500 stands for zero in the data rows.
Some points, one per row:
[416 240 534 683 545 356 418 806 277  81 624 362 545 327 695 486 250 623 813 496  95 166 624 603 580 568 248 519 467 424 852 475 430 378]
[450 258 739 568 296 478 359 783 368 264 557 518 428 502 534 479 538 578 435 508 326 300 356 631 658 598 396 513 664 677 658 463 488 448]
[770 810 439 373 692 540 571 258 446 624 472 370 587 682 422 533 365 518 487 396 658 410 693 241 419 608 533 423 373 556 285 564 598 636]
[958 609 593 358 484 364 553 447 281 461 531 454 474 670 672 640 371 492 268 256 449 506 496 372 606 579 569 309 435 663 507 516 555 506]
[270 400 336 482 494 790 563 452 480 796 319 394 512 494  17 309 589 379 626 552 744 513 610 946 200 479 641 925 458 416 409 666 477 399]
[703 664 482 319 405 352 580 196 553 469 366 735 205 751 633 623 591 460 354 437 482 561 484 287 485 373 430  77 482 748 647 443 492 769]
[506 427 591 466 735 343 618 499 288 345 475 506 549 533 687 538 163 450 597 625 244 251 564 316 661 552 292 265 185 459 770 292 602 574]
[375 373 403 595 628 450 474 777 422 536 684 496 545 392 494 427 465 414 615 543 220 330 576 475 590 638 582 484 583 432 473 557 552 352]
[481 419 542 413 609 505 414 427 358 325 315 440 406 570 542 521 412 455 634 370 488 230 539 471 554 403 593 267 385 330 554 402 610 486]
[129 287 571 683 650 808 655 676 331 435 461 241 625 245 355 276 533 455 868 746 407 422 660 817 372 428 494 620 550 476 596 654 485 256]
[410 324 680 570 454 179 395 714 384 170 514 463 381 414 862 391 296 598 548 418  73 171 165 179 549 565 152 337 533 323 685 204 384 471]
[598 491 447 532 595 388 576 544 311 444 397 306 640 425 617 454 257 356 578 561 266 517 451 593 644 545 498 484 320 594 673 634 464 306]
[407 297 403 604 538 684 481 592 388 637 314 389 372 336 523 378 383 480 810 741 348 317 528 799 237 468 465 368 504 496 779 572 495 540]
10 more points follow, each with its number after it:
[297 606 530 385 317 562 441 561 755 606 522 733 423 415 259 298 716 598 305 520 706 590 414 647 396 326 765 496 560 514 390 554 537 378] 0
[701 480 483 363 595 439 573 493 476 129 560 556 467 691 751 527 414 611 303 328 312 470 495 278 637 612 328 298 372 729 735 662 370 778] 1
[275 371 580 682 581 632 540 781 509 569 639 334 533 255 355 420 585 490 738 767 323 237 429 700 577 539 531 695 714 162 437 231 651 302] 2
[340 394 686 515 341 442 602 708 372 355 521 313 436 368 656 368 477 493 591 617 170 288 403 568 607 450 345 502 717 356 650 318 456 499] 3
[590 506 667 507 547 419 448 537 308 420 424 531 411 655 501 433 397 367 587 496 383 183 560 406 688 523 553 381 373 598 601 362 528 360] 4
[497 486 442 527 521 626 537 639 368 243 462 303 768 657 612 508 462 463 607 305 465 560 661 561 435 531 466 657 392 705 607 771 510 351] 5
[734 633 577 525 457 296 419 279 250 608 516 566 410 601 436 736 551 461 483 561 497 598 339 340 644 444 497 282 448 644 506 455 393 615] 6
[370 340 549 536 488 419 503 524 608 421 624 444 483 153 647 497 716 686 409 751 469 549 210 453 497 538 338 387 710 311 412 371 485 479] 7
[479 455 509 603 256 499 473 585 565 503 678 679 634 397 681 548 537 515 543 483 336 577 566 640 455 303 395 532 748 506 428 500 487 595] 8
[260 469 328 650 710 816 626 466 287 654 251 144 813 324 293 294 406 334 874 690 414 545 842 819 239 547 674 895 436 608 540 675 546 342] 9
Which three of these numbered points are nearest to each point below, looking only along the 7 directions in which the first points spread most? Their numbers follow each, nearest first.
[905 507 580 471 514  51 348 259 453  65 481 431 417 724 996 728 509 616 350 266 362 414 235  14 704 550 207  78 554 544 656 371 424 895] > 1 6 4
[828 607 609 502 457  95 405 524 468 376 804 807 540 685 779 814 324 573 221 466 254 663 350 162 857 558 359 109 296 575 436 430 443 581] > 1 6 4
[469 111 543 548 558 418 408 921 281  29 670 562 504 249 833 361 219 614 735 845   0  11 334 803 915 581 311 310 591 428 773 416 598 453] > 3 4 7
[497 238 487 688 881 611 422 854 123 456 554 240 635 386 439 400 187 390 840 729 195 116 582 573 777 722 493 539 419 309 659 358 574 193] > 2 3 5
[436 233 706 877 684 473 467 752 138 282 524 117 594 314 633 574 275 477 730 578 167 277 442 527 703 614 297 632 558 333 752 391 417 351] > 3 2 4
[ 95 331 546 690 586 562 357 589 428 402 484 554 464 447 499 528 434 490 786 792 284 359 417 558 452 226 593 406 538 396 683 290 453 554] > 3 7 2
[336 662 223 497 550 761 546 468 524 793 224 511 537 362 213 257 319 373 621 407 628 639 804 759 207 511 543 936 327 363 485 559 334 309] > 9 0 5
[869 434 831 460 369  12 303 521 495 339 806 999 316 785 807 981 481 649 140 495 357 472 104   0 999 518 283   0 486 565 476 189 702 764] > 1 6 4
[333 394 319 681 596 485 382 505 557 835 597 567 544 198 331 480 557 499 688 845 605 510 589 638 493 334 626 510 740 180 387 481 600 608] > 2 8 0
[226 581 509 477 525 819 705 604 522 350 400 178 535 549 648 354 422 457 729 376 325 174 599 586 471 562 522 677 562 457 676 367 552 508] > 2 4 3
[338 514 535 321 477 578 536 773 347 235 592 631 539 616 631 474 387 492 398 235 329 485 516 600 622 323 626 419 384 388 684 446 531 372] > 4 5 8
[758 475 627 473 533 196 356 434 414 363 487 470 283 798 723 749 710 465 478 315 327 192 243   0 801 571 575 144 665 561 571 215 603 687] > 1 6 4
[ 69 395 329 433 603 679 590 569 519 874 365 433 511  99  97 181 544 460 670 928 471 423 622 859 432 337 620 597 471 437 489 538 516 269] > 9 2 0
[456 639 533 647 717 622 595 450 368 574 421 346 757 336 475 477 201 522 481 643 530 533 628 622 492 567 390 537 426 431 462 622 479 367] > 5 4 9
[485 501 312 519 664 552 484 489 318 460 471 435 570 495 512 454 370 389 576 511 467 421 679 507 503 491 496 584 454 537 586 728 381 498] > 5 4 8
[622 436 708 694 467 308 285 821 341 566 884 709 647 255 467 678 626 672 566 802 442 613 374 493 558 583 498 486 449 428 275 556 564 359] > 8 7 3
[451 449 527 568 513 340 451 473 547 604 540 328 557 376 616 605 461 462 579 581 486 658 367 361 378 539 263 493 595 524 473 339 446 676] > 7 8 4
[285 299 508 769 637 665 561 543 509 603 524 284 615 299 490 461 518 615 762 697 644 570 718 779 393 494 507 776 677 451 446 661 462 518] > 2 9 5
[147 509 301 549 364 760 541 558 520 841 306 549 484 255 358 249 408 336 825 697 205 467 734 690 218 399 550 615 361 569 573 596 452 462] > 9 2 8
[512 706 387 426 479 366 381 143 923 827 679 638 416 378 228 783 976 570 294 399 999 852 260 156 332 559 520 597 762 187   0 463 438 495] > 0 6 8
[406 671 414 497 495 518 605 386 652 730 536 607 548 605 244 515 662 530 403 519 760 921 605 546 498 415 689 632 410 526 438 614 476 511] > 0 6 8
[914 494 469 426 579 396 369 454 246 310 456 526 535 755 572 624 278 409 414 139 444 535 549 333 742 555 507 562 388 582 484 648 409 424] > 1 4 6
